(in the rows, 128 means zero)
A single turn carries every row of the set below to another of its rows. Some are shown first; where does it send the rows asked next?
pev: [134 110 102 161 103 139 128 135 120 119 120 114 132 129 116 167 148 144
 116 142 111  89  91 116]
zepev: [113 103 152 133  99 110 121 127  91 149 117 128 144 130 111 151 150 139
 118 138  80 118 121 133]
laz: [110 100 142 137 106 141 164 140 117 139 124 134 187 125 131 140 136 123
 117 103 117 118 122 121]
kariv: [134 122  90 133  92 123 123 135 111 127 114 107 152 130 123 146 132 103
 123 123 126  93 128 129]
mezi: [130 117 122 124 107 140 143 144 119 131 108 128 156 140 127 146 127 122
 123 126  43 111 123 123]
tobul: [118 108 147 136  90 129 134 145 115 122  98 137 115 136 153 147 155 112
 131 141 118 115  94 137]
tib: [124  91 119 142 133 132 107 138 123 140 138 158 147 104 136 137 128 117
 110 119  78 111  96 131]
sugo: [115  95 150 156 124 134 111 120 119 136 128 135 161 102 142 140 105 125
 123 105 104 128  94 118]
Zugen: [144 114 134 151  95 110 108 147 110 119  91 137 122 139 134 157 130 141
 111 138  97  89 117 123]
dar: [115 127 151 144 102 105 118 139 135 116 105 104 167 122 127 155 116 140
  95 128  92 117 126 123]
nanef: [ 99 100 131 132 124 131 133 146 131 113 151 131 120 106 142 130 151 108
 125 135  98 128 126 117]
zuto: [111  85 154 149  99 124 131 127 114 130 137 126 132 128 130 117 142  99
 122 132 108 141 119 116]
katan: [126 107 100 169 117 138 120 134 117 139 122 126 115 116 122 143 154 136
 133 114 114 108  89 120]
geke: [123  90 124 148 109 121 139 125 131 139 137  96 165 150 121 140 143 114
 134 134  91 103 139 119]
Mir: [119  91  99 153  75 115 128 137 125 124  89 156 145 124 144 144 128 121
 120 115  94 108 107 103]
fotu: [126  96 133 128 116 121 138 128 124 153 116  95 149 131 121 138 164 112
 122 113  93 107 140 133]
Kezar: [103 129 146 138 128 116 148 150 138 124 139 133 132 147 145 162 119 141
 121 127  85 124 110 113]
bamu: [108  97 127 133 119 113 138 140 117 132 119 130 172 122 142 143 129 128
  68 115 120 118 118 125]
Piged: [103  91 101 134  82 133 150 134 126 107 102 140 126 123 146 134 143 120
 134 126 104 102 121 101]
vil: [104 125 149 143 114 126 116 137 105 150 132 131 127 140 133 148 120 147
 121 124  97 132 139 118]
seb: [109 104 154 127 119 101 149 139 121 125 128 140 139 129 127 154 150 127
 120 137  74 117  85 133]
reli: [125 112 137 152 101 121 113 140 117 114 123 119 169 116 135 173 107 138
 103 133  78 117 127 102]
lif: [125 126 128 149 100 121 139 142 119 121  93 123 131 128 152 181 128 128
 150 113  82 110 101 122]
Gegov: [137 100 101 148 104 123 138 129 105 121 101 142 142 109 128 140 120 102
  98 108 113 107  89 142]
nokot: [116 111 158 149  92 127 137 141 133 140 122 144 146 133 118 117 135 103
 123 116 102 139 117 135]
lenan: [126 109 120 113 120 132 147 137 105 139 141 135 169 122 117 138 121 112
 136  99  88 105 121 103]
bodu: [120 105 106 107 131 104 131 133 109 131 142 121 146 123 125 136 123 111
  91 117 100 105 122 109]
kef: [126 107 121 161 107 143 125 130 117 125 121 125 122 128 131 150 135 128
 123 129 128 114  63 112]
zul: [136 105 132 129 129 124 126 147 139 130 127 151 151  96 118 157 139 119
 101 110  80 101 100 137]
Boda: [107  98 108 142  70 104 126 129 131 115 106 128 132 128 138 136 134 112
 128 125 124 107 121  97]
gugo: [129 124 111 140 120 140 121 147 117 122 108 133 152 113 144 123 118 123
 139  95 126  94 103 117]
keruk: [130 111 103 169 106 137 132 130 120 137 110  97 138 146 134 161 140 138
 135 122 109 108  88 108]
gerut: [131  95 126 148 113 120 127 147 119 130 111 125 174 130 145 155 135 130
 122 125  46 111 113 109]
sare: [100 117 135 109 129 128 127 134 122 112 127 119 114 102 136 124 130 119
 109 126  87 124 117 128]
Kur: [130 103 110 146 111 137 171 138 124 104  99 111 151 139 142 133 129 121
 116 117 118  90 109 124]
vugov: [106  95 123 134 113 143 146 126 130 113 139  96 155 135 140 161 132 122
 103 153 101 104 130 125]
pofom: [132 107 153 137 122 143 113 126 112 154 109 120 152 125 143 143 103 122
 108  96 100 128 109 113]
rizor: [124 119 128 152 109 109 131 137 120 118 116 128  87 125 130 144 132 121
 143 116 109 109 128 121]
Nel: [125 113 144 122 114 147 153 137 142 116 140 111 140 141 131 159 119 110
  96 135 113 110 124 118]
kesal: [111 105 108 134  87 118 118 134 124 105  97 139 141 106 147 147 117 134
 132 115 103  96 108  88]

Boda goes to katan
lenan goes to Kezar
reli goes to geke
And these:
lif goes to Kur
Nel goes to nokot

A single turn carries every row of the set below to another of its rows. Some are shown first; where does it send the rows asked next?
puzad: [131 122 117 117 137 121 167  89 137 126 145 134 120 132 164 145  83 143
  95 123 132  96 132 145]
Kise: [109 131  98 109 180 146 142 138 142 134 157 138 144 146 163 144 100 140
  91 160 118  78  91 151]
ler: [128 154 144 122 159 124 161  99 141 129 154 134 136 143 143 137 106 139
 102 157 126 118 111 169]
bedul: [104 141 118 104 128 154 169 129 161 146 142 124 142 139 139 115  78 142
  87 155 136  91  97 153]
Fisan: [129 114 133 142 159 109 167 114 157 145 163 131 156 149 128 125  94 135
  89 135 120 104 124 174]
gige: [ 84 130 119 141 151 125 143 139 144 113 147 112 147 145 147 118 102 126
 105 146 151 101 125 175]
Nusu: [130 149 138 115 146 115 138 131 173 138 139 115 142 127 132  96 101 143
  73 151 117  97 104 163]
riso: [144 134 117 117 157  97 165 147 145 130 144 102 121 169 145 122  99 140
  90 155 134  99 115 133]
Gevo: [104 113  92 123 136 123 173 132 134 151 151 128 131 106 146 134 101 129
 118 154 119  98  95 175]
zod: [149 149 115 130 143 132 157 109 154 150 156 139 148 120 121 121 107 133
  96 116 123  85 129 175]
vobam: [115 115  76 122 118 124 157 124 145 135 171 106 162 113 155 137  85 135
  96 137 119  99 124 163]
Kub: [152 137 107  86 135  90 161 154 126 139 143 131 137 138 145 149 108 141
 100 146 137 110 119 145]
Rimu: [130 116  95 104 138 123 144 133 120 149 166 117 121 112 172 154 106 117
  90 125 119  90 121 166]
Gibi: [115 111 118 102 150 134 164 124 140 134 156 119 132 117 129 104  98 115
 123 154 134 109 103 154]
Rezi: [145 153 128 121 162 146 158 119 166 127 157 128 148 141 157 128  96 145
 108 117 144 104 119 157]
Sakeb: [141 122 130 114 145 109 160 112 134 133 161 147 155 117 165 138  76 151
 103 140 108  88 105 162]
zoz: [127 142  91 132 131 110 133 138 133 136 120 135 125 168 137 154 105 130
  88 120 119  89 128 157]
telab: [125 147 104 129 115  98 144 155 115 126 167 117 144 144 126 135  89 128
  70 148 124 106 116 146]
Ker: [125 151  87 132 138 108 135 153 132 128 121 126 118 155 129 151 113 139
  75 142 116  96 113 162]
buzad: [160 140  95 109 143 120 144 129 140 133 155 111 138 159 151 135  85 136
  88 138 100  81 105 121]
nubo: [133 114 106 104 153 130 148 132 173 136 147 129 141 119 124 104  86 151
  95 143 138  88 112 128]
tono: [129 139 142 108 149 123 138 145 156 140 163 112 136 130 128  95 101 118
  84 136 146 105 127 165]
kose: [107 137  92 101 142 151 165 118 149 140 122 119 134 127 160 131 102 137
 102 145 119  72  92 166]
Vovu: [149 147 101  97 125  97 144 159 129 136 138 109 135 125 130 152 104 148
  95 145 133 104 110 151]
romo: [101 112 107  85 146 145 170 127 136 139 163 132 141 142 154 129  78 118
  96 150 134 102 105 146]
Peve: [103 132 113 143 129 143 133 109 144 131 143 128 132 134 116 119  94 133
  81 154 118  80 111 149]
zizo: [119 161 109  98 150 119 150 141 143 126 163 127 150 103 142 102 103 138
 110 163 143 101 112 169]
Zev: [115 123  95  97 157 108 139 114 139 132 137 132 131 128 177 152 110 128
  77 135  97  92 102 157]
gavuv: [113 142 134 135 147 116 127 123 169 121 142 128 136 133 132 104 105 128
  84 127 129 118 108 140]
rak: [ 89 122  82 114 144 133 153 126 147 133 150 146 163 131 151 124  88 112
 103 112 123  91 106 157]
sulu: [137 136 104 106 164  95 146 153 132 118 138  91 115 156 141 128 105 133
  95 151 134  95 115 146]
Rema: [148 117  94 133 137 105 129 155 137 109 125 111 132 133 129 127 108 134
 102 119 117  93 116 145]
zof: [124 150 104 140 154 130 170 113 132 135 167 136 128 141 173 134  89 135
  83 126 124  70 127 171]
zoten: [115 120 100 100 137 142 123 127 138 126 130 137 156 115 149 157 105 136
 117 125 130  87 111 161]
fetuf: [ 89 140 105 136 136 127 162 147 154 145 153 145 156 120 135 115  90 131
 108 140 133 103  95 174]
Lezok: [102 120  77 101 157 113 170 117 138 146 157 126 121 134 141 139 108 129
  78 163 133 100 130 158]
defav: [121 153 136 151 136 129 135 144 155 137 161 114 124 118 137 109 109 129
  94 137 138 112 109 161]
Dimog: [134 133 100 123 155 109 130 168 119 104 165 117 158 151 147 134 106 117
  98 131 118 107 108 149]
meti: [143 147 111 124 112  91 153 141 118 130 164 128 144 137 123 118  99 123
  89 149 119 113 127 152]
ripil: [138 137  96 135 144 101 146 159 115 117 167 120 156 152 161 133 106 117
 106 138 105 103 116 169]
gos: [138 171  98 104 142 117 121 160 136 119 144 137 145 149 136 129  83 141
  78 138 117  91 103 142]
far: [146 132  84 108 147 112 136 138 141 120 158 101 139 160 134 128  80 126
  76 133 107  96 118 127]
pamu: [148 130 106 143 134 106 132 161 148 119 129 120 150 145 141 122 101 136
 116 113 123  94 121 159]
fik: [112 124  94 122 140 121 137 137 138 136 159 138 135 122 186 164  98 132
  86 116 117 102 103 149]
Gir: [139 180 113 112 146 124 122 138 132 126 137 139 134 162 136 126  97 129
  92 138 117  84 107 141]
galo: [ 98 134  99 118 153 143 152 109 156 123 128 120 141 135 134 100 107 111
 108 128 124  84 105 160]
zetug: [127 124 120 112 172 106 159 126 127 138 149 157 143 130 159 133 102 131
 104 122 132  73 127 182]
pona: [121 114  99  89 147 113 152 138 139 152 159 122 141 136 175 149  90 130
  62 137 113  85 118 168]

Rezi goes to zof
defav goes to Rimu
And these:
Dimog goes to telab
Lezok goes to nubo
buzad goes to Gir
fetuf goes to Gevo

